Each named turn below is shown by a few rows before and after it. Which turns, in which order, take the first row of each later pair to the second? The first pair is answered.
Q_690 (before |-> after):
[ 16   1   9  13 -10   8   0   9  -4 -21] |-> [ 15  10   4  -6   4 -16 -15  18   6  -7]
[-16  -3   8 -20  16 -11 -12  -1  16   5] |-> [-23  -8  14  -4  -4  21   5  -5   4  14]
[ -2  -4   7   4 -19  24  14   5  -9  -7] |-> [ 11  -3   0  -7   6 -11  -2   5   3 -33]
Q_847 (before |-> after):
[-19 -19 -19   0  22 -14 -14 -20  -8  -6] |-> [  3 -15 -14   5  16 -20 -11  -8  -8 -31]
[-8  1  2 -3 -9  5  9  7 -3  0] |-> [-10  -2   1  -3  -7   6   8   4  -4   0]
[  3  -7   1   8  -9  24  10  -2 -10   0] |-> [  8  -3   2   8 -11  22   9   5 -10  -3]
Q_751 (before |-> after):
[-11 -12 -13  -1  17 -22 -10 -17   1  13] |-> [-10  -1  -8  -4  -1 -11  -8   5  -1  37]
[  0   0  -1  -8   7 -10  -7   8   8   7] |-> [ 3  3  4 -5 -3 -1 -3 15  5  9]
[12  1  0 -3  3 -5  5  4  4 -7] |-> [ 9  3 -1 -4  6 -8  3  3  5 -4]
[  8 -11   7  19   4  11  12 -15  -3 -28] |-> [ -6 -10  -2   5  27 -10  -3 -23   5 -14]
Q_425 (before |-> after):
[ 14   4  -2   1   7 -18  -8  -4  -5 -18] |-> [  5  -6  -2  11   3   0   1 -20 -11 -17]
[ 29   5  20  -8 -10   7   7  25   8 -16] |-> [ 24  -4  20   2 -11  20  15  10   3 -23]
[ 10  14  -6 -11   0 -17 -14  10  11 -19] |-> [  7  -1  -4   2  -1  -1  -3 -10   4 -36]
[ 11   2   2   7  -4  -1   4   4  -3 -19] |-> [  3  -3   3  11  -7  12   9  -4  -7 -10]
Q_57 (before |-> after):
[  0 -12  -2  12   0  11   5   2  -3 -12] |-> [-13 -12  -5   7   6  11   3  -3  -2   7]
[-24  -8  -3   3 -11  29  -4 -16  -8  27] |-> [ -7  12   5  -7 -24  19 -10  18  -5  33]
[-17   4   3 -16   1  11  -8  10  -3  43] |-> [ 19  14  13  -9 -16   3  -3  38  -4   8]
Pairs:
Each pair is 2 to 3 turns apart.
[ 10   5  10 -11 -13   6   1  14   0 -12] |-> [-15   0   4 -13  -6  13   0  -3   0  17] => Q_847, Q_847
[-14  -3  -3  -5  15   1  -3 -14  -2  14] |-> [  4   8   9   4 -13  17   7  12  -8   7] => Q_425, Q_751, Q_751
[ 10  -8   0  10   2   4   8 -11 -10 -29] |-> [ 13  -1   4  12 -12  13  11   2 -12 -20] => Q_847, Q_425
[-25 -13 -17  -4  29  -1  -4 -27  -1  13] |-> [ -8  -3   0  15 -17  38  17   0 -17  12] => Q_57, Q_690
[  2  19   3 -13 -20  -7  -6  47   3  23] |-> [ -5  15   7  -3 -30  14   5  40  -6  28] => Q_751, Q_847
[ 19   4  11  18 -11   9  23   1 -17 -18] |-> [  9  19   1 -15  12 -30  -3  16   0  12] => Q_690, Q_847
[ 24 -14   0  17  -2  -8   7  21  -3 -45] |-> [  7  -4 -11 -11  23 -39 -16  25  12  -9] => Q_425, Q_690, Q_847
[-14 -17   1 -10  33 -37 -24 -18  14   5] |-> [  9   6  28   8 -36  15   3  33  -5  21] => Q_57, Q_690, Q_57
[-20  -5   7 -19  13  20   2  -4  -6  10] |-> [  7   1  10 -20  14  -1  -2  12  -1 -25] => Q_57, Q_690, Q_690
[-29   0 -16  -9  -2   6 -17  -8  -1  31] |-> [ -6 -10 -20  -2  16 -15 -20 -21   4 -25] => Q_690, Q_690
[-16  -8   5  -9   6   8  -1   6  -7  21] |-> [-3 -1 10 -7 -7  9  2 22 -9 14] => Q_425, Q_690, Q_425
[-7  8  0 -5 -7 -2 -1  4  4 17] |-> [ -2  -2  -5  -1   8 -12  -3 -15   6  -8] => Q_690, Q_690, Q_57
[ 21   8  14  -6 -30   0  -2  36  -1   5] |-> [-27 -19  -4  -7   4   8  -2 -27  -2  29] => Q_751, Q_57, Q_57
[ 17  20   1   2 -22  31  13  15 -21 -16] |-> [  0   4 -19 -13  29 -10  -9 -25  -6 -31] => Q_751, Q_751
[  8  12  16   6 -21  20  16  24  -6   6] |-> [ -6  -7   9  17 -10  31  24 -11  -9  -5] => Q_847, Q_690, Q_425
[ -7 -15  -6   5   9 -12  -5 -21  -2   1] |-> [ -4  -3  -5  -7   8 -23 -13  -2   3  12] => Q_751, Q_425
[ 20  15   5  -9  -7 -15 -13  27   5 -14] |-> [ 15   9  11   8 -27  18   4  21  -8 -10] => Q_751, Q_690, Q_690
[ 19   7  -1 -13  -8 -17  -9  27   9   7] |-> [ 17  -8  -8  -6  10 -25  -9  -3  11 -20] => Q_57, Q_751
[-20  11   1  -4 -15   4   4  33   2  37] |-> [-13   1   6  14 -30  27  19  24  -8  16] => Q_751, Q_847
[-12  -5  -5  -3  20 -19  -1 -14  12 -28] |-> [-28   3  -7 -14  20 -21  -7  -6  15   7] => Q_425, Q_751, Q_425
[ 11   4   9  19 -17  15  13  10 -10 -10] |-> [  4  -4  -5   5  19 -19  -4 -12   3 -24] => Q_57, Q_690
[ 14   4   6 -26   9 -34 -15  12   4 -31] |-> [-14 -25   2  -4  11   2   2 -39  -9 -30] => Q_57, Q_425
[-29  -7  -3   4   0  17   6 -21  -8  40] |-> [ -7  -8   8  22 -24  36  21 -13 -16   8] => Q_425, Q_690
[ -9  -3  -2 -13  16 -11 -10 -13  15  -9] |-> [-12 -11   5   3  -2  19   6 -20   4 -10] => Q_690, Q_690
[ -2  10   2  -8  11 -19 -11  14  10  -7] |-> [-2 16  9 -7 -7 -5 -5 27  6  6] => Q_690, Q_425
[  8  12   9   0 -15   4  -4  22   0   7] |-> [  9  -9   4  13  -3   8   3 -10  -3 -24] => Q_425, Q_57
[-16  -5   4  -1  -2  16   5 -10  -8  12] |-> [  3   7  12  -3 -16   9   4  16  -7   5] => Q_751, Q_57, Q_57
